First come named moves, each a turn or a mirror, each shown by rows before and after it. For each pair of rows after them, which moves, in which order, take the first row to the second? The first pair is done for you.
move X:
[  2.3 -12.0 -14.4   5.0   6.4   9.4   6.4   8.7  -0.8  14.6  -0.9   9.1
   1.4   7.8  -2.7  -6.3] |-> [  3.0 -11.6 -13.0   3.0   6.3  12.5   5.7   9.0   0.5  13.6  -1.7   6.3
   1.4   7.0   0.0  -8.0]
[  4.3 -16.8 -22.5 -10.3   0.4  -3.5  20.7  22.5   3.4  17.9  10.2   7.8
   1.4   5.3  13.2 -14.9] |-> [  4.1 -15.1 -21.4 -12.4   4.8   4.1  20.4  21.3   4.5  13.9   8.5   3.1
  -1.7   4.7  14.9 -19.7]
[ 13.5  -2.3  30.5 -10.5  -6.1 -11.1  -2.3 -10.2  13.4 -24.6  -0.4 -28.3
  -3.0  -0.8  16.4   6.0] |-> [ 11.4  -7.7  29.1  -1.2 -16.9 -30.3   0.2  -9.0   9.2 -19.1   5.1 -16.5
   2.9   0.7   8.5  15.5]
[ 12.3 -26.2 -20.8  -0.5  -7.8 -17.3   7.6  21.8  18.4  -2.2   8.5 -15.7
  17.0   6.5   7.8  14.9] |-> [ 12.8 -19.7 -19.1  -9.6   4.1   4.3   6.9  21.2  23.0  -9.9   2.0 -27.9
  13.4   3.0  14.7   4.5]
move U:
[ -1.5  16.2   9.3   1.4   6.8  -1.2  -7.4   0.2  -7.8  22.8  -2.1   7.8
   5.6 -13.5 -16.2   0.9] |-> [ -5.2  10.2  17.2  10.1   2.3 -14.5  -2.9 -18.0  -4.4  -4.5  -3.9  12.5
  -0.4  -7.0 -13.9  -8.4]
[-10.2   2.5  -1.3  15.9   3.1  -1.9 -11.2 -11.4  -9.2   3.5  -4.8   9.8
  -2.0   1.9 -24.9  -7.0] |-> [ -9.8   2.7  -5.0  14.4   5.1   2.7 -11.4  -7.1  -9.0  10.3  -1.7  10.1
  -2.9   1.5 -24.8  -7.1]
[ 17.8  25.3   5.6   1.3  12.1   7.8  -3.0 -17.6 -10.5   5.1  -6.1  -6.9
  -5.3  -6.2  -4.6   0.2] |-> [  8.7  16.8  -1.6   6.1   8.7   0.6   2.4 -24.9  -7.1 -13.8  -4.6  -1.3
 -13.5   1.4  -1.8 -15.9]
move L:
[-10.2  14.4 -10.9   8.5   8.8  10.9  -5.9  -1.7 -12.5  21.6   2.2  21.4
   0.4  -2.9 -18.2 -14.8] |-> [ -9.2  20.2  -0.8   3.3  15.2  19.6  -7.5 -11.3 -11.1   9.9  -5.9  11.1
  -3.6  -4.6 -12.8 -22.1]
[ -1.2  10.8  18.9   7.1   0.0 -11.7  -4.0 -14.9  -8.3  -5.0 -10.8   9.9
  -3.2   2.1  -7.6   2.2] |-> [ -1.3   9.9  19.6   0.4   2.7  -4.8  -2.4 -17.4   0.2 -13.4 -13.6  -2.1
  -4.9   1.5   2.1  -2.5]
[ -0.6  -2.9   2.7  18.1   1.5 -12.9  -1.4 -19.3  -3.9 -15.5 -18.0   0.2
   7.6   8.4  -4.4  -7.0] |-> [  1.7  -6.8   1.1  14.7   4.4  -9.5  -0.6 -18.7   0.0 -20.1 -19.7  -5.4
   4.8   8.9   2.8  -7.6]

Between the rows of a pair lie 2 to 3 moves.
[  2.1   3.8  27.5  16.0  -7.9 -30.1  -0.6 -29.8  -4.9 -26.7   7.3   1.9
   3.1  -6.3  -3.2  25.2] |-> [  8.7 -28.1  -7.2  -6.3  -4.1  -7.5  15.0   1.5  21.0 -23.0  14.4 -20.5
  -3.9   2.4  26.6  24.0]
X then L then L
[ -7.0 -11.5 -11.4  10.6 -11.0 -15.1   6.4   4.1   0.9   2.2   7.5  14.9
  -5.2  11.9  -8.2   4.5] |-> [ -7.3  10.6  10.4  12.4  -2.0  -4.7  -2.8 -15.1  -7.9  -9.7  -1.2  13.4
  -4.3   3.8 -15.1  -5.5]
L then L
[  2.5  -3.2   0.9  -7.6   2.7   7.6   8.0  -5.1  13.8 -14.7  -7.0 -10.3
 -10.2  -0.6  16.9 -10.4] |-> [  8.7   7.0   8.5 -10.7   7.2  10.7   2.5   1.9   8.5   1.7  -9.1 -18.1
  -0.9  -8.0  12.7   6.2]
U then U
[  3.2 -13.9  -9.7   6.9  -8.1  -2.7  13.9   4.4  -1.6  -8.6   6.2   6.7
   0.0   2.5  -4.2  -5.6] |-> [  5.3   7.5   8.2   5.3   0.1   7.1   2.2  -0.9 -13.5   5.6   2.0   5.9
   7.2  -8.8 -14.8   0.5]
U then L then L
[ 13.4 -26.7  -3.6  -3.7  13.6  16.7  -1.9  27.5  -4.3  -8.7  -3.8 -21.1
  -6.6   2.5   9.8  29.4] |-> [  8.3 -17.9  -1.5  11.5   4.2   2.5  -8.5  26.5 -24.6  14.1   1.4   7.9
   0.2   1.9 -13.9  37.8]
L then L
[  0.7  -3.7  15.2   5.3  -8.6 -22.0   5.3 -17.6   8.5 -27.6  -4.9  -5.4
   1.3   4.8   3.9   7.9] |-> [ -0.4 -13.6   5.5   7.9 -14.4 -29.6   7.9  -8.8   8.8 -16.1   0.4   2.0
   3.3   8.3   1.8  13.0]
L then L then L
[ -6.0  -3.1  -7.8   8.9  -5.9 -10.5  -0.5  -1.4  -5.3   5.8   2.8  15.5
  -1.9   3.3 -10.4  -0.8] |-> [ -7.1   8.1   1.6   4.2   5.6   8.8  -6.2 -10.8  -4.0  -5.6  -5.6   4.1
  -6.5  -2.6  -6.5 -13.0]
L then X
[  0.2 -14.3 -13.8  -1.1  -5.5  -4.7   6.3  12.4   2.0  10.5   6.9   5.6
  -1.4   4.2  -2.5   2.3] |-> [ -2.6 -15.8  -8.6   2.6  -8.0 -12.3   7.5   4.9   2.5  -3.2   6.4   7.2
  -3.0   6.6   0.0  -2.5]
U then U then U
[  0.1  -7.0 -12.9   6.4  -0.9 -12.7  -6.9  13.2  -8.0   8.5  15.0  15.5
   0.3   1.5 -13.8  -8.9] |-> [ -0.6  -3.0 -15.1  -5.0  12.7  13.4  -6.7  14.7  -0.2   1.9   8.5  -1.9
  -7.3  -1.7  -3.9 -20.9]
X then L
[ 17.3  18.9  14.9 -11.3  24.6  17.6 -15.5  14.4  -1.1  16.2   4.7 -11.6
  -1.0 -13.6 -12.3  -0.4] |-> [ 18.8  -4.7  -1.2  -3.7   5.6 -16.9  -6.5  27.5   1.1  28.3  19.1   2.9
   5.1  -5.3 -11.8  23.2]
L then L then X
[  4.9 -24.1   3.5   7.9 -12.9 -34.6   3.6  -3.9   4.2 -10.7   6.2  15.1
   1.3   1.6   5.3  12.9] |-> [  5.7 -33.2 -13.3  -4.2  -6.7 -16.6   8.7   9.9  14.0  -7.9   7.8   4.5
  -4.3   6.1  17.9  10.1]
X then L then X
[  4.9 -22.4  -7.6   9.4 -16.8 -27.5   4.1   7.9  13.1   0.0   5.5   0.7
  -4.7   3.5   8.4  13.5] |-> [  1.0  12.4  25.5  16.4  -6.7 -18.2 -13.3 -20.1  -6.2  -9.3  -5.3   4.3
  -5.2  -7.8  -6.6   0.1]
L then L then L
[-21.6   9.2   2.4  -0.7   1.9  24.0  -1.8 -21.2 -14.7  -3.1   1.0  17.0
 -14.7   8.3 -24.5 -40.3] |-> [ -9.3   4.1  -3.5 -24.1  14.8  47.6   4.5  -0.7  -1.3   6.2  -2.2 -18.1
  -9.6   2.4  -4.2 -28.0]
U then L then L
